In the data rows, zero lies at 7.5, halfway between 7 and 8.
Some points, one per row:
 7  8  5  5  8 10  9 10  7  5  7  8  7  8  8  6 10  9  6  8 10  3  5 10  5
13  6  8 11  8  5  6  7  5  5  4  7  9  9  8  7  7  8  6  5  7  9  7  8 10
 0  7  9  6  5  6  9 13 11  8  9  8  6 10 10  9  8  7  7 10 10  6  9 11  2
 9  9  6  4  8 10 10 11  9  6  7  8  6  7  8  7 10  8  6  8  7  2  6  8  5
 0  4  7  4  8 11  9 10  7  7 10 11  9 10 10  7  4  4  8 14 13  6  7 10  3
15  7  6  9  8  6  6  5  5  6  8  9  8  7  8  7  4  6  9  8 10  9  5  5  9
 9  8  4  5 11 13  8  8  7  6  7  7  7  9  9  6  8  8  7  9  9  3  5  8  4
 9  8  4  4 11 10  6  9  8  7  6  6  6  9  8  8  9 10  7  8  9  4  7 10  3
 4  5 10 14 10  9  7  6 10 11  7  7  9  9 11  8  2  1  7 14 15  9  4  3  2
13  8  8  9  6  6 10  8  5  5  7  8  7  7  8  7  7  8  7  4  5  7  7  7 10
 6 12  8  2  9 13  5  3  4  6  9 10  7  6  6  5  6  8  7  7 10  9  5  9 15
 1 11  7  4 11  9  6  6  0  5 12  8 11 10  2  6  7  5 10  7  3 14 12  6 15
10 10  6  5 12  9  4  3  6  7  8  9  8  7  6  5  6  9  9  7  7  4  7 12 11
 0 10 10  3  5 10 10 13 13  9  8 10  9  8  8  6  7 12 12  9  4  0  2  9  8
 8  8  7  7 11  9  6  8 11  9  8  4  4  7 10  9 10  9  5  6  7  6  8  9  2
 5  2 13 14  4  7 11  7 11 12  3  3 11  6  7 10  8  5 10  7  5  9  8  4  4
 0  9  6  0 12 12  6  7  4  5 11  9  7  8  6  7  9  8  7  8  9 10  9  7 15
 0  4  7  6  7  8 11 10  8  6  8 10 11 12 10  5  3  4  9 15 13  4  8  9  4
 6 11  8  5 11 11  7  6  3  5 11  9  6  7  5  5  7  8  7  4  4  8  7  6 15
 9  3 10 13  7  7  9  6 15 14  1  0  9  7  6 11  8  9 13  6  1  7 10  5  1
 2  3 10 10  5  5  7  9 11  8  3  4  9  7  7  9  8  6  9 10  9  9 11  9  5
Then 10 other points, each followed by its number:
15  6  7 14  9  4  3  5  9 10  5  4  7  7  8 11 10  7  4  3  6 10  7  5  7 0
10  9  5  4 10 11  8  8  8  7 10 11  6  7  8  6  7  7  7 12 11  4  3  7  3 1
 6 10 11  9  6  5  8  7  6  7  8  8  5  6  9  9  8  6  3  5  7  9 11 12  8 2
14  9  8  8  5  7  9  7  7  8  4  7  9  9  6  7  8  7  9  5  4  5  8  9  9 3
 8  6  9 11  7  5  6  4  4  6  8  7  8  6  8 10  6  4  5  6  9 13 13 10  8 4
 1  6  6  3  8 11 10  8  5  4 10 11  7  8  9  7  6  6  8 11 12  8 11 11  6 5
15  7  5 10  8  6  6  4  5  6  8  9  9  7  8  6  4  7  8  8 10 10  5  4  8 6
 6  6  9  8  5  5  5  5  8  8  7  8 11  8  7 10  9  5  5  7  7 10 12 10  6 7
 7  7  6  9 13  9  5  4  3  6 10  8  8  7  6  6  6  7 10  5  3 12  8  3 15 8
 8  7  5  5  8 10  9 10  8  5  7  8  7  8  7  6  9  9  7  8  9  3  5 10  5 9
Which of these numbered points is nearest to each point below, looking only along the 3 directions in which the first points spread most? Its number follows each.
 2  4  9 11  6  5  7 10 11  8  4  5  8  8  7  9  8  8  9  9  8 10 10  9  6 > 7
13  9  8 10  9  4  5  6  7  9  8  5  4  7 11  9  9  8  5  3  5  8  9 10  6 > 3
15  7  6 10  8  6  8  4  4  5  8  8  9  7  7  7  4  7  7  8 11  9  5  3  9 > 6
14  8  8  8  5  5 10  9  6  5  6  8  7  8 10  8  7  8  7  4  6  6  6  7 11 > 3
 7 10  8  6  8  8  7 11 10  8  7  8  3  6  9 10 11  9  4  6  9  5  6  8  3 > 9
 6 11 11  8  5  6  7  7  5  7  9  7  6  5  9  9  8  6  2  6  8  8 12 12  6 > 2
 3 11  9  7 10  7  4  4  4  8 12  7  4  7  7  8  8  6  5  2  5 14  9  7 15 > 8
 2  4 11 11  6  5  8 10 12  9  3  4  8  9  7  8  9  7  9 10  9 10 10  7  5 > 7
13 10  4  5  7  8  6  8 12  9  9  7  5  6  7  5  8 10  9 10 10  4  6  8  0 > 9
 3  3 10 11  6  6  8 11 12  9  4  4  9  8  7 10  9  7  9  8  9  8 10  7  4 > 7
15  9  2  2 10  9  4  6 11 11  9  7  4  7  9  3  6 11 11 12  9  4  5  7  0 > 9
15  3  1 13  7  4  3  2 12 12  2  4 12  7  4  6  8 11 11  6  8 10  2  1  9 > 0
15  7  4 10  9  7  7  6  6  7  6  5  8 11 10  6  6 11  8  6  5  7  7  7 10 > 3
 8  8  7  6 11  9  5  8 11  9  8  6  3  8  9  9  9  9  6  6  7  5  8 10  2 > 9
 5  8  8  9 12  5  2  4  4  7 11  7  7  8  6  9 10  6  7  3  2 15 10  4 15 > 8
 7 11 11  8  6  6  7  7  6  7  8  8  4  5  8  9  8  5  3  6  8  8 11 11  6 > 2
 2  4 10 11  5  5  8 11 11  9  4  5  9  8  6  9  8  7  9 10 10  9 10  8  5 > 7
15  3  1 13 10  5  4  2  9 11  1  4 13  9  5  9  8  9 10  5  7 10  4  0 11 > 0
14  9  8  9  5  7 10  6  6  7  4  7 10  7  7  8  7  7  9  4  3  6  8  9  9 > 3
 8  9  8  6  7  6  5  8 10  8  8  8  6  7  9 12 11  8  1  5  8  5  7 10  5 > 9
 0  9  9  8 14  9  7 10  5  8 12  5  7 10  5  8  8  2 10 12  7 14 10  4 13 > 4
15  6  7 12  8  6  7  4  4  7  9  9  7  7  8  7  4  6  6  7  9 10  5  4  9 > 6
13  6 10 12  2  3  6  8 15 15  2  1  9  6  4  8  7  9 15  8  3  9 10  3  0 > 0
15  6  6 14 10  4  3  4  8  9  4  4  6  7  8 10 10  9  6  2  5 10  8  5  9 > 0
 3 11  9  4 10 10  2  3  9 10 12 10  5  5 10 10 10  9  4  5  9  9  5  8 11 > 2
15  7  6 11  7  5  6  4  4  7  8  9  8  7  8  6  5  7  7  7 11  9  4  4  9 > 6
 3  4  8  8  6  7  9 10 11  7  2  6 11 10  7  8  7  8 11 11  8  7  9  8  7 > 7
 4  7  7  3  7  8  9  7  4  4 11 12  8  9  9  8  7  5  6  9 12  7 10 13  7 > 5
15  7  7 10  7  6  7  5  5  7  8  8  7  7  8  7  4  6  7  7 10  8  4  5  8 > 6
 7  9  6  6  8  8  9 11  8  6  8  8  6  7  7  8 10  9  5  8  9  5  5 10  4 > 9
13  5  8 11  3  6  9  7 15 14  1  2 10  6  5  7  6 10 15 10  3  6  9  4  1 > 0
 9  7  7  5  5  7 10  8  4  3  6  9  8  7  7  7  7  6  6  8  9  8 10 11 11 > 2
